One turn sends every row of this set to another row. A few are shown first. Where does it send the rows asked after them?
guz: [  5  -2  -9   5  17 -13  18  10  -1 -17  -4  11  -2 -15 -13  -6  14  16
   2]
vita: [  4  13  -4 -11  -3   5 -18   0  21 -12  -4  -9   8 -12   0   4 -26  -1
   0]
Mov: [  6  -3 -15  12  -5  -2 -10  10 -31   2  -9   0   6   2 -27 -11  17   9
  18]
bule: [-11  11 -24   1 -21  11   1   5   5  -9  -7  -1  -6 -16  14 -11 -16   9
  17]
gamu: [  4  16 -17 -15 -11  -8  -1   2  21 -21  -8  -5  -9  -2   5 -10  -5  -7
  11]
saren: [  7  13  -1  14  17  -3 -10  13  -7   4  -3  -2  -6  20 -18  17  13  12
   0]
garel: [ 15  14 -12  12  -9  18  23  -2  11   8  -1  13 -10  -3  -9 -16  -3  13
  23]
saka: [  7   1   3  10 -20  28 -22   0  -5  12  19   0   6  -6   5  -8  -7   8
   2]
figiv: [-11  -1 -13  26   3   7 -19   3 -11  16 -11  -8  18  18 -20   1   3   5
   2]
bimeb: [ -7   8   6 -10 -10 -16  -7  -5  10  16  16 -11   1  18   2 -12   7  -7
 -10]
pep: [  8  14 -19  -3 -24  15  13   3  -6   6  -3   6   7 -28  -9   9 -13   8
  17]
Laz: [  8  14 -26  -3  -5   0  -4  20  18   3   2 -12  -8 -27 -11   0  -5  23
   2]
Doli: [  8  12 -15  15 -28  22   4   9   3  -9  -2  -1  -2 -11  11  -3   2 -16
   5]
kaz: [ -3   5  21  14 -17   6  -3  -6   1  11  -6   4   4  14 -10 -23   3 -13
   9]
gokat: [ -6  15   2   6 -19   7   4  -8 -15  24  14   7  -8   9   0  -3  -7   5
  22]
nal: [ -1   1 -13   1 -36   0   0  -1   0  11  -5  -3   7  -4  -3  -5  21 -25
   2]
pelor: [ 14  15  -8   6  -3   5 -17   6   5  16  19   2  -8  -5 -28   0  -8  14
  26]
nugo: [  9   4 -11   6 -28  14  -6   1  -7   5  14   5 -14   4  12 -22  14   1
  15]
gizu: [  7  -8  -8   7 -27   9 -16  11   1  14  -7  -2   0 -33 -11  -4  16   6
   5]
pak: [ 13   1  -6  17  -2  -9   9  13 -16  -9 -14   8  33  -3 -10   7   1 -10
   1]
gad: [ -8   6   2   5 -18   1  11   9  13  -2 -24 -11   4  -7   6 -21   5  -3
 -15]
robu: [-15   2 -15  -3  12  -5 -12  26   1   1  -1   6   7  10 -17  -3   8  25
 -12]
faset: [ -5  -1  -7  24  -2  -6  -9  12 -27  13  -6   1  19  -4   3  17  -6  17
   3]
vap: [ -8 -10 -18  14   6 -19   2  -1 -12   9  -9   8  15 -17   5   4  -7  25
  13]
neguv: [ 15   8 -10  12   1 -11   2  19  -6   1   3   9  24  24 -11   6  13  -6
  -6]
vefid: [  9   8 -16 -19 -14  -7   1   7  20  -2  -2 -13  15 -21  -7   1   1  -5
 -16]
fuf: [  4  -4 -32  15  -2 -24   1   1 -10  11   1   9  10  16  -7  -6  15   6
  22]
Difa: [ -8  11  -8 -10 -14  -9  22 -18  10   5 -11  -2  -4   1   8 -16  -7   2
  11]
refa: [  4  20  -2 -14   2   0   5  -2   3  11  18  -5   2  -6  -4   1 -26  23
   5]
Gudam: [  9  -4  -7  34   8   0  11 -10 -13  -2 -14  -3   7  -8 -16  -2   9  -5
  15]
rabe: [ 11  12  -6  -3 -21  10 -17  16  -4  16  25  -5  12 -13 -15  12   0  -3
  -4]
pudo: [ 25   6  11  -6 -10   9 -24  -3   9   1  19  -4   1   8  -3  -6   5  -8
  -3]
nize: [  3   5   0 -20  -3  -2 -28  -6  11   2  12  -3  -3   4   0 -15 -14  17
   9]
kuzol: [-10   3   7  -1 -14 -11 -30  16   9   6  -3 -23   5  -9 -11  -5   2  -4
 -11]
nif: [ -5  -7 -21   8  10 -22  -5   4  -4  19   8   7   8  12   4   1   5  30
   5]
pital: [ -3  27   3   3   5  -3   8   2  18   1   2  -6  -5  21 -10 -16 -17   4
   7]
Sudo: [-14 -15 -20  17   2  -1   8   1  -3  -6 -12   5  21 -18 -15 -22   5  10
   4]
zofir: [ 11  -4 -21   3   9 -25  13   4   8  -4   1  16  20  12  -8  -7  13   0
   3]
Bulel: [-12  -1  -6  18  24  -1   9   4  18  -3  -6   4   9   0  -4   5   0  12
 -15]
Neb: [  3   0   5  11  10  -7   3  16  -8  -2  -6   8  30  -8   0  16  -7  13
 -14]

neguv moves to nif
nal moves to gokat
Now find these:
kaz moves to pelor
gamu moves to bule
robu moves to Bulel

One turn sends every row of this set to another row. A few are shown first. Where does it send the rows asked after them?
W: [ 11 -15  19   0 -21  -4 -47  11 -12  20   0   9 -21  15  11   9   7  -2
   3 -12  -9   3 -15  -1  -1   1 -19]
L: [ -1  -2   4 -20  -5   4 -43  19 -16   3 -15   2  -9   9 -23 -22  16 -15
  31  -3   2  -4  -3  33 -31  -2  -8]
K: [ 24  -8   3 -33 -23   0 -25   9  -8  -5 -29   6   1  15 -10  -5  -9  -8
  26  -4 -10   1  -4  25 -14  33 -19]
B: [ 25 -11   4   4   8   6 -21   7   1   4  -2  -6  22 -15 -27 -11   9   0
   8  -1  -9 -21  14 -14   5 -10 -22]
M: [  2 -19   0 -26  11 -10   3  19  -8   2  -6   0  13  10 -12 -16   6   3
  -6   3  -7 -21 -20   5  11  -8 -16]
S: [ 23   0   5 -19  -1  -2  -6  -1  -1  -2 -40   3  10  19  -8   1 -15  -4
  13  -6  -4   9 -18  11 -19  15 -25]
H: [ 17 -13  16  10 -18  -5 -52  15  -9  21  -7   7 -15  15   8   3  11  -5
   5 -11  -7   8  -6  -8   0   3 -22]
R: [  9 -10  21   6  -9  -7 -46  10  -5  21  -5   7 -19  13   8   5   0   1
  -2 -13  -5   6 -12  -8  -2  -2 -27]
Z: [ 18 -40   8 -18 -13  -8 -25  28 -23 -11   3  -9  13   1 -16 -17  14  -9
  21  -5 -13 -22  10  12  15  12 -15]
T: [ 19 -44  12 -16 -10  -6 -27  28 -23  -8   3  -9  14  -2 -16 -19  11 -14
  16 -14 -10 -20  12  10  11   5 -20]
V: [  4  -8  19   5  11   2 -38  10 -18  -4 -24  -9   2   7 -23 -17   4 -14
  32 -13   1   1  -1  19 -40 -12 -20]
D: [ 31  -4   7  -6 -10  10 -29   3   2  -3 -36  -1  11  16 -18 -12  -6  -8
  24  -5 -15   5   2   1 -31  29 -26]
E: [  3 -20  -5 -29   7  -4  -2  21  -7   9  -1   2  11  10 -14 -22  10  -5
 -12  -1  -6 -20 -16   6   8 -12 -16]
F: [  4   7   9 -14   8  -1 -24   2 -15   2 -18   3  -4   0 -20   3   4  -7
  31  -5  12  -2 -12  32 -27 -20 -11]
P: [ 22 -11   5   9  11   4 -20  12   3   1  -6  -9  24 -10 -27 -16  12   3
  12   5 -11 -20  13 -18   2  -3 -21]

H moves to W
Z moves to M
Now find these:
B moves to T
V moves to L
K moves to S

